Named moves come first, each a turn or a mirror and shown by rows before and after it. Which of them, in which order, take the first row of each pair that follows to the second? Write the first one first, as in the answered first pair.
q_757 (before -> after):
[ 1.44 -0.29  1.35  0.89  2.59 -1.16 -0.93  2.58 -2.73]  ->  [-4.20 -0.42 -0.24  0.73  1.11 -0.64  2.86  0.75 -0.44]
[-0.30 -0.84  3.40  3.54  1.31 -0.47  1.82 -3.28 -0.86]  ->  [ 0.34 -0.81  3.74  3.49  1.42 -0.42  1.29 -3.12 -1.03]
[ 1.67  1.68 -0.01  1.38  0.79 -0.43 -0.63 -1.12  0.04]  ->  [-0.53  1.36 -0.57  1.28  0.20 -0.29  0.57 -1.88  0.99]
q_909 (before -> after):
[-2.00 -1.49  0.47 -0.65 -2.71 -0.07  1.78 -3.20  0.12]  ->  [-2.63 -1.08 -0.80 -0.72 -2.80 -0.35  2.02 -2.80  0.02]
[-3.21 -0.33 -1.59  1.26  2.27 -0.45  0.59  5.21  0.61]  ->  [-0.13 -2.37  4.66  2.71  2.31  1.68 -0.82  1.82  1.34]
[-0.76 -1.59  2.47 -1.67 -3.49 -0.03  0.53 -2.06  0.67]  ->  [-2.54 -0.67 -1.21 -2.34 -3.48 -0.84  1.37 -0.12  0.31]
q_238 (before -> after):
[ 1.50 -1.33  1.07 -0.81 -1.26 -0.60  0.55  0.86 -1.73]  ->  [ 1.05 -1.06  2.08 -0.53 -0.39  1.41 -0.54  0.89  0.78]
[-2.44 -2.76  0.48 -0.27 -1.08 -0.13  1.13  3.95 -1.31]  ->  [ 1.25 -2.62  2.79 -1.48 -3.14 -0.55  0.27 -1.32 -1.56]
[-2.23  0.23 -3.29 -1.27 -0.53  1.11 -0.10  1.65  1.56]  ->  [ 0.51  0.30 -2.95 -2.21 -2.39 -1.28  0.52 -1.34 -0.89]
[ 1.82  0.35 -1.90  0.04 -0.99 -3.11  1.97 -1.02 -2.93]  ->  [ 1.50  0.93  1.24  0.75  0.08  2.44 -0.90 -2.32  3.64]
Pairs:
Between the rows of a pair lie 2 to 4 moves.
[-1.19  0.27 -1.89 -0.04 -1.51 -1.05  1.41 -1.85  0.51]  ->  [ 1.99 -0.20  0.20  1.23  0.92 -0.95 -1.17  2.04 -1.41]  q_909 then q_238 then q_757 then q_238
[-1.73 -1.77  0.65 -0.51 -1.66 -0.46  3.95 -3.05 -1.22]  ->  [-1.75 -0.25 -2.47 -0.16  2.11  1.33  0.17  4.51  0.22]  q_757 then q_909 then q_238 then q_238
[-1.85  1.14 -1.95  1.08  0.25 -0.57  0.63 -1.06  0.72]  ->  [-1.42 -0.53  1.50  2.37  1.15  0.17  0.48 -0.63  0.38]  q_909 then q_238 then q_909
[ 2.00  0.75  1.92 -0.47  0.05  3.44 -2.21 -2.61  2.50]  ->  [ 2.56  2.75 -3.91 -1.83  0.00 -0.44 -1.97  1.04 -0.80]  q_909 then q_757 then q_238
[-1.32 -2.93 -1.79 -0.56 -1.16  1.96  0.82  6.66 -3.17]  ->  [ 2.29 -1.54 -2.76 -2.66 -3.96 -0.97  1.48  1.82 -5.47]  q_238 then q_238 then q_909 then q_238
[-2.62 -0.04 -1.11  0.18 -2.84  0.01  1.98  0.08 -0.50]  ->  [ 2.63  0.41  1.30  0.58 -1.13  0.79 -2.16  2.10 -0.99]  q_238 then q_238 then q_757
[-1.78 -1.98  1.71  1.72  2.84 -2.35  1.37 -0.38 -1.02]  ->  [ 0.16  0.55  0.14 -0.66  1.14 -1.43 -0.12 -4.63  2.02]  q_909 then q_238 then q_909 then q_238
[-1.32 -1.04  2.02 -0.37 -0.46  4.30 -0.90 -0.50  3.75]  ->  [-1.10  1.38 -2.94 -2.72 -2.40  1.64 -0.23 -2.01  3.04]  q_909 then q_238 then q_238 then q_909
[ 3.30  2.10 -2.11 -2.76 -2.17  0.33 -2.75  2.36 -0.70]  ->  [ 2.44  0.47  1.48 -0.69 -0.31  2.84 -3.53  3.78  0.52]  q_909 then q_238 then q_909
[ 3.70  2.75 -1.38 -0.73  1.80  0.09 -3.60  3.69 -0.71]  ->  [-5.12  1.68 -3.06 -0.41 -0.33  1.13  2.35  1.46  2.18]  q_909 then q_238 then q_757
[-1.24  1.08 -3.52 -0.27  1.06 -0.14 -2.32  2.59  0.21]  ->  [-3.70 -0.16 -1.04  0.75  1.11  2.06 -1.20  1.15  2.29]  q_238 then q_757 then q_909 then q_238
[ 3.02 -2.09  3.82 -0.20 -1.48  1.06 -1.87  0.27  0.54]  ->  [ 2.17 -2.25  2.03  0.05 -1.01 -0.93 -1.12  3.46 -2.27]  q_757 then q_238 then q_757
[-3.11  1.55 -1.85  1.48  2.03  1.22 -1.09  1.15  2.12]  ->  [-1.48  0.83 -2.31  0.62 -0.09 -3.25  1.33 -1.49 -3.00]  q_757 then q_909 then q_757 then q_238
[-0.91 -1.31 -0.27 -2.61 -3.35 -2.78  5.23 -6.06  0.74]  ->  [ 7.14 -0.82  3.47 -2.32 -0.67 -1.55 -1.29 -4.38  0.13]  q_238 then q_238 then q_238 then q_757
[-1.44  1.60 -2.33  1.26  2.79 -0.47 -0.06  0.06  0.65]  ->  [ 0.56  0.60 -0.55  1.76  3.48 -1.18 -0.64  0.97 -1.42]  q_757 then q_909 then q_238
[-0.80 -1.55  2.63  3.99  4.40 -1.28  1.32  0.98 -2.37]  ->  [ 0.81  1.12  0.95  0.84  0.56 -0.78  1.23 -6.89  1.37]  q_238 then q_909 then q_238 then q_757
[ 0.22 -3.81  1.72 -1.62 -2.39 -1.96  1.86  1.33 -5.02]  ->  [-0.52 -2.15 -2.20 -3.18 -3.16 -2.95  2.34  1.55 -4.54]  q_238 then q_238 then q_238 then q_909
[-4.90  0.78 -2.19 -0.22 -1.51 -1.93  3.21 -2.88  1.39]  ->  [-4.30 -1.56  1.53  1.33 -0.86 -2.78  4.16 -2.08 -1.61]  q_909 then q_238 then q_909 then q_238
[-1.78 -0.53  1.82  0.82 -0.27 -1.09  3.18 -2.90 -1.94]  ->  [-2.17  0.69 -1.25  0.12  0.00 -2.28  3.16 -0.45 -2.85]  q_909 then q_757 then q_909 then q_757
[-0.62 -1.71 -0.14  1.36  2.92 -1.55 -0.16  3.21 -2.83]  ->  [-0.76  0.37 -3.96 -1.03  0.56 -2.77  1.02  0.41 -2.08]  q_238 then q_909 then q_757
